Each path is a new rotation, seen through one point. The rows after it are directions, each followed by how far the rotation turns it, in deg/step (0 if it stays put).
Each turn is a multiple of 5 degrees from 10 to 175, or 0.
Each row of a path follows its step; steps can be skipped.
path 1
step 4: [-1.53  0.08 -0.89  1.73  1.85 -4.05 -3.33  3.05  2.70  3.12  1.34  1.23
  2.55 -1.69 -3.70  3.20 -0.02 -2.73 -0.38  0.48  1.55  0.21  0.29 -1.52
  1.63 -3.09 -0.74 -1.19 -3.06 -0.57  0.39  0.45 -3.92  0.60 -2.14  0.43
 -0.36 -0.99  0.51 -2.14 -2.51 -0.72 -1.09]
step 5: [ 2.10  1.02  0.75 -0.57  0.04  1.42 -2.84  4.51  1.98 -1.59 -2.17 -1.40
  2.27  0.83  2.33  0.25 -1.28  3.58  0.77 -0.74  2.18  2.33 -0.96  2.48
  1.04  1.34  3.62 -0.32  4.45 -2.44  1.35 -1.98  3.64  0.97  1.97 -1.09
  0.50  1.58 -1.69 -0.25 -0.73  0.95 -1.86]
step 9: [ 0.52 -0.13 -0.04 -3.95 -1.89  0.73 -1.13  0.30  2.64 -1.47 -2.57  0.14
 -1.33  6.65 -1.60 -0.20  2.80  0.22 -5.15  0.91 -1.99 -0.07 -1.81  2.56
  3.05  0.01 -0.85  1.58  0.53 -0.86 -0.61 -1.80  0.46  0.45 -2.26 -0.37
  0.40  0.79  1.94 -1.65  2.18  0.56 -0.43]
step 21: [ 1.87 -1.74  2.00  2.07  1.16  5.15 -3.79  1.46 -0.30  1.38 -0.94 -0.69
  2.32  1.25  0.83 -1.08 -3.60  0.71 -2.77 -0.62 -2.07 -3.36  1.41  1.72
  1.09  1.16  1.12  3.73  2.49  2.24  1.73  1.59  0.00  0.92  1.55  0.66
 -0.60  1.73 -0.89 -3.66  0.38  1.31 -0.50]
step 22: [-1.01 -0.62 -1.84  1.01  0.17 -2.65  0.45  0.78  6.48  0.05 -1.43  2.89
 -1.30  2.50 -0.13  1.93 -0.58 -1.31 -1.59  2.26  0.50 -1.83 -3.39 -0.17
 -1.03 -2.50 -1.07 -0.96  0.62 -0.34 -3.73  1.68 -1.66 -3.10 -1.60 -1.66
  1.01 -2.82 -2.48 -0.18 -1.16 -2.11 -1.56]
step 23: [ 1.05 -0.42  0.31 -1.23  0.07  1.43 -3.71  3.16 -1.18  1.86  1.50  1.41
  3.98 -1.53  1.29  1.06  2.33  0.27  5.23 -0.19  5.58  1.79 -2.57  1.71
  1.04  0.12  1.24 -0.35  0.06  0.41  1.83 -0.61  1.40  0.64  0.67  0.63
  2.34 -1.24  0.91  2.61  0.72 -0.07  3.12]
step 24: [-0.71  2.40  1.59  4.14 -1.13 -0.86  0.88 -0.98  2.06  1.09  1.51  1.95
  1.12  0.87  2.10 -0.98 -2.06  2.86  0.53 -0.94 -4.23  5.56  2.97 -2.08
 -0.24 -0.81 -1.24  0.41  0.52 -0.90 -2.10 -4.03  0.29  0.33  2.25 -2.39
 -2.25  1.92  1.42  0.41 -0.75 -0.56 -0.15]
[-0.08  0.51 -0.14  0.19 -0.85 -0.09 -0.52  0.43  0.23 -0.15 -0.15  0.88
  0.06  1.02 -0.52 -0.74  0.26  0.59 -0.01  0.67  0.62 -0.10  0.05 -1.07
 -0.87  0.23 -0.21  1.94 -0.46 -0.11  1.08 -0.52 -0.45  0.65  0.06 -0.12
  0.47 -0.13 -0.52  1.22 -1.04  0.50 -0.61]
20
[-0.39  0.36 -0.72  0.12  0.06 -0.86 -0.33 -0.17  0.05  0.26 -0.13  0.11
 -0.36  0.23 -0.06  0.39  0.04 -0.41  0.17 -0.76 -0.46 -0.39 -0.21  0.90
 -0.18  1.11 -1.08  0.03 -0.52 -0.25 -1.01  1.32  0.05  1.66 -0.73  0.24
  1.30 -1.36 -0.18  0.66  0.10 -0.46  0.10]
115
[-0.59  0.19 -0.02 -0.10 -0.22 -0.68  1.32  0.11  0.88  0.08 -0.46  0.17
 -0.34  0.43  0.28  0.28 -1.10  0.81  0.47 -0.94  0.48  0.00  1.13 -1.59
 -0.31  0.27  0.09  0.06  0.16 -0.01  0.31  0.80  0.67 -0.89 -0.53 -0.23
  1.07  0.51 -0.29 -0.72 -0.03 -0.96  0.82]
155
[ 0.22 -0.24 -1.14 -0.69 -0.87  0.64 -0.39  0.56 -0.05 -0.03 -0.79  1.50
 -0.89 -0.90  0.17 -0.37 -0.26  0.15  0.50  0.43 -0.48 -0.47 -1.16  0.22
 -0.23 -0.44  0.87 -0.57  0.18 -0.85  0.03 -0.19  1.08 -0.36 -0.89 -1.17
  0.31 -0.11  0.12  0.63  0.19  0.11  0.77]
85
[ 0.37  0.74  0.99  0.79 -0.26  1.11  0.27  0.92  0.00 -0.03  0.57 -1.87
  0.62  0.34 -0.60  0.02 -0.11  0.21  0.40 -0.08 -0.05 -0.74 -0.98  0.32
 -1.07  0.48  0.01  0.07  0.55 -0.36  0.70  0.27  0.41 -0.10 -1.34  0.01
 -0.14  0.21  0.67  0.72  0.43 -0.67  0.47]
160
[ 1.04  0.01 -0.47  0.12 -0.14  0.56 -0.24  0.58  0.19  0.41  0.62 -0.58
 -0.56 -0.41 -0.14 -0.09 -0.37 -0.93  0.38  0.36  0.49  0.03  0.79 -0.19
  0.18  0.83 -0.46 -1.53 -0.31  0.24  0.52 -1.50  0.12  0.13  0.35  0.28
  1.38 -0.34  0.41 -0.24 -1.74 -0.16  0.36]
115
[ 0.29  0.32 -0.31  0.62 -1.85 -0.64  0.54 -1.00  1.45  0.22 -0.60 -0.91
  0.11 -0.04  0.44  0.09  0.69  0.20  0.15 -0.04 -0.63  0.30 -0.01  0.20
 -0.69 -0.16  0.32 -1.30  0.42  0.80  0.47 -0.32 -0.36  0.49  0.13 -0.95
 -0.44 -0.37 -1.09  0.20  0.19  0.13 -0.71]
175
